(in the rows, 128 means zero)
One turn moves every row onto another: examples first, then more rows asked:
z_50: [120 135 158 131 132 115  88 105 124 134 105 156 143 121 134 132 132 136
 123 120]
z_391: [ 93 144 135 136  98 133  91  98 127 147 155 113 145  88 147 141 130 155
 142 110]
z_773: [ 97 138 134 137 105 133  82 101 117 147 160 114 143  87 156 127 140 154
 134 115]
z_919: [113 129 144 117 126 126  82  97 111 151 112 151 158 132 125 128 124 140
 142 118]
z_891: [108 140 159 132 134 134  90 108 111 140 120 154 144 134 119 130 129 132
 131 122]
z_412: [116 144 117 143  99 131 105  98 156 166 149 126 144 119 154 105 157 132
 120 107]
z_394: [122 134 121 115 114 118 123 109 152 114 158  89 132 109 134 126 128 151
 143 163]
z_250: [127 127 150 128 124 146 121 107 163 136 172 148 111 124 131 128 155 123
 145 129]
z_291: [135 132 108 136 115 158 113 101 132 140 166 137 127 127 163 114 157 121
 136 137]
z_840: [107 131 162 132 133 142  89 109 122 150 110 145 145 132 125 128 137 135
 120 118]
z_535: [119 138 156 147 112 144 102 112 154 158 152 121 135 134 112 110 142 114
 140 106]
z_290: [131 147 139  82 128 112 103 119 155 144 122 125 127 150 125 124 131 141
 141 148]
z_381: [148 138 140  88 136 106 101 129 144 136 123 130 125 139 129 129 131 154
 147 128]
z_445: [124 128 116 112 117 119 116 106 152 127 158  83 131 104 134 118 135 142
 167 151]
z_493: [149 123 136 108 139 104 107 130 153 146 124 123 122 149 139 119 136 145
 146 147]
z_603: [ 93 141 135 129 108 143  93 100 116 133 157 115 145  91 157 144 126 156
 145 119]
z_174: [129 119 130 102 122 115 115  97 136 123 150  87 126 106 142 112 130 148
 149 164]
z_376: [139 135 122 100 133 104 114 121 153 145 116 127 119 152 121 124 140 144
 141 139]
z_873: [107 144 136 131  97 147  80  97 117 130 138 112 137  84 152 140 130 155
 134 121]
z_265: [121 149 153 142 107 142 100 106 152 149 150 116 123 145 127 114 145 107
 134 105]
z_100: [134 137 152 117 118 158 121 118 148 139 168 147 110 129 131 126 157 128
 150 129]
z_340: [108 137 145 128 136 130  93  97 113 140 112 156 145 132 129 131 123 141
 120 121]
z_402: [105 125 123 140 100 129  98 102 114 131 152 119 152  96 150 149 130 165
 143 120]
z_138: [140 135 112 120 111 120 120 106 148 127 162  97 125  96 146 105 134 143
 159 152]
z_861: [122 142 119 133 112 142  99  81 162 161 150 132 145 117 146 106 156 130
 123 104]
z_179: [133 136 114 128 114 151 125  93 136 135 161 142 131 115 158 100 161 125
 130 145]
z_436: [139 132 127  92 138 116 122 124 154 141 126 140 122 148 130 124 146 147
 141 144]
z_258: [129 129 104 114 109 125 123 101 146 132 153  85 134 107 144 108 134 142
 153 153]
z_635: [149 136 136 104 130 125 125 126 161 140 115 135 117 144 128 124 140 140
 145 142]
z_786: [133 120 120 112 117 136 105 103 153 136 156  85 127  99 142 114 129 158
 156 155]
z_423: [116 135 143 138 132 129  81 108 122 136 104 142 157 118 121 132 115 142
 136 126]
z_745: [ 96 131 127 132  99 129  90 103 128 142 137 110 139  93 161 151 130 167
 137 135]

z_873 moves to z_50
z_773 moves to z_840
Now find these:
z_376 moves to z_445
z_394 moves to z_402
z_436 moves to z_258
z_174 moves to z_745
z_861 moves to z_265
z_179 moves to z_412

One turn moves every row onto another: examples first, then more rows asked:
z_943: [126 153 113 117 139 128 101 136 137 129 135 128 136 128 166 122 157 120
 123 139 149 124 166 142 112 134 157 148 129 149 148 108 110 113 152 117
 122]
z_994: [118 136 117 156 134 136 111 122 146 127 144 124 141 127 117 148 155 139
 161 138 135 138 140 130 109 123 108 114 157 125  97 132 100 130 132 136
 116]
z_317: [111 125 129 128 120 153 125 141 112 124 133 107 142 133 104 109 124 152
 116 109 128 130 125 114 109 151 102 129 136 152 121 143 133 135 134 124
 142]
z_719: [123 158 118 106 105 112  95 114 109 117 150 129 125 129 152 116 153 131
  96 132 145 142 148 129 106 136 146 139 131 119 142 108 130 113 142 123
 156]
z_379: [112 144 148  91  96 110 139 144 125 111 153 104 133 106 132 146 123 124
 134 140 150 138 140 134 143  94 149 133 103 121 140 142 110 146 121 132
 128]
z_339: [119 157 121 108 101 142 153 139 132 128 129 124 120 134  73 123 142 106
 102 127 118 124 139 118 138 125 117 150 139 115 134 129 133 132 108 124
 141]
z_574: [135 141 128 119 109 125 150 149 128 136 143 118 116 131  86 124 139 109
 106 118 124 120 130 106 153 140 114 125 142 119 134 143 129 117 108 105
 139]
z_552: [133 142 119 108 126 127 107 107 130 117 137 140  93 126 141 148 115  88
 118 159 132 123 131 160 148 126 129 132 121 128 125  96 110 120 146 130
 133]
z_766: [138 127 116 112 111 110 121 114 130 118 131 120 116 127 140 155 133 107
 131 144 132 113 142 148 153 124 130 143 134 116 106  89 119  95 161 137
 151]
z_136: [112 154 158  89  99 127 120 158 132 115 147 115 127 106 130 146 114 127
 130 146 154 140 127 127 148 115 140 124 107 119 125 136 110 157 125 125
 115]
z_572: [114 125 103 151 115 132 113 110 157 126 131 129 138 136 116 163 151 150
 141 140 129 154 129 140 106  97 108 130 146 117 116 127 118 126 124 126
 127]
z_314: [128 154 126 101 143 119 102 130 125 129 122 132 138 127 162 149 144 139
 109 143 151 138 137 145 117 153 142 144 136 137 143 119 131 105 165 110
 122]
z_620: [140 137 132 114 122 124 159 151 137 149 125 135 124 127  93 157 125 113
 114 116 121 126 137 119 152 148 114 127 142 126 140 147 137 120 125 103
 122]
z_322: [122 145 138  90  86 150 120 164 138 110 146 111 132 101 133 145 119 128
 130 139 158 140 139 132 142 118 135 128 115 113 116 139 115 145 143 103
 104]
z_62: [124 125 104 164 121 117 115 109 140 123 156 130 126 130 126 146 151 133
 140 136 128 147 135 131 109  98 119 104 140 127 132 134 100 133 109 128
 126]
z_703: [135 130 123 112 118 130 105 116 125 120 138 125 113 116 129 138 129  96
 134 139 136 120 152 153 154 140 128 140 138 108 101  96 107 102 163 137
 148]
z_315: [126 161 141 106 133 101  96 122 109 130 153 128 120 126 160 123 145 133
 117 138 151 133 138 119 116 162 136 122 137 132 133 123 124  99 149 120
 140]
z_551: [109 127 121 131 120 143 143 127 121 129 127 133 140 137 117 124 115 135
 116 107 116 134 148 130  97 130 119 129 118 171 155 135 130 161 124 143
 130]
z_961: [122 134 141  94  84 141 128 153 147 122 154 105 130 103 133 141 123 124
 156 129 155 135 163 131 136 112 137 136 113 116 120 150 114 126 147 110
 111]
z_233: [138 134 118 115 120 104 122 111 135 116 137 129 100 131 152 151 127  96
 128 156 130 109 135 147 151 116 133 132 122 135 120  92 114 105 145 136
 141]
z_522: [111 163 130 107 116 126  87 117 141 143 135 142 126 136 147 118 144 127
 122 136 143 141 167 139 103 134 147 157 126 132 145  98 126 118 144 137
 144]
z_525: [120 108 122 135 124 142 136 145 128 135 126 107 149 140 118 129 122 157
 124 101 128 129 129 121 115 145 107 129 131 162 134 143 138 122 142 112
 137]
z_798: [116 138 125 149 130 125 108 102 135 131 143 152 127 126 115 160 133 139
 138 138 127 162 130 139 109 121 108 101 145 116 124 138 108 149 118 137
 120]
z_838: [120 159 127 114 119 141 163 143 143 136 124 135 126 130  84 130 140  95
 125 125 114 115 162 123 133 130 126 148 137 137 137 129 120 142 113 136
 122]
z_299: [120 111 120 138 122 134 145 138 134 136 123 123 146 139 125 133 118 146
 125 103 120 128 146 128 108 131 119 127 121 175 153 139 134 135 136 125
 130]
z_650: [141 143 114 118 126 135 175 150 135 134 118 135 135 124  99 154 138 100
 115 117 116 115 158 132 140 131 129 140 139 136 150 140 125 133 126 114
 108]
z_630: [125 133  99 153 131 139 117 117 119 104 140 132 145 118 118 159 155 141
 128 137 132 152 130 140 108 118 112 111 155 111 112 136 103 147 132 127
 113]
z_472: [137 137 115 112 125 141 102 113 118 108 142 131 103 115 132 133 127  87
 117 150 136 125 145 163 151 138 131 133 131 113 114 100 102 118 156 129
 136]
z_576: [106 136 124 125 115 154 132 129 105 115 132 121 138 133 104 107 121 140
 107 113 121 132 136 122  98 144 109 128 126 157 135 136 127 158 126 141
 137]
z_819: [112 135 147  87  86 120 139 135 141 123 148 105 133 109 127 154 122 129
 148 130 149 143 160 140 134  99 143 147 107 115 136 149 121 129 139 127
 125]

z_472 moves to z_703
z_551 moves to z_576
Now find these:
z_719 moves to z_315
z_572 moves to z_62
z_379 moves to z_136
z_838 moves to z_339

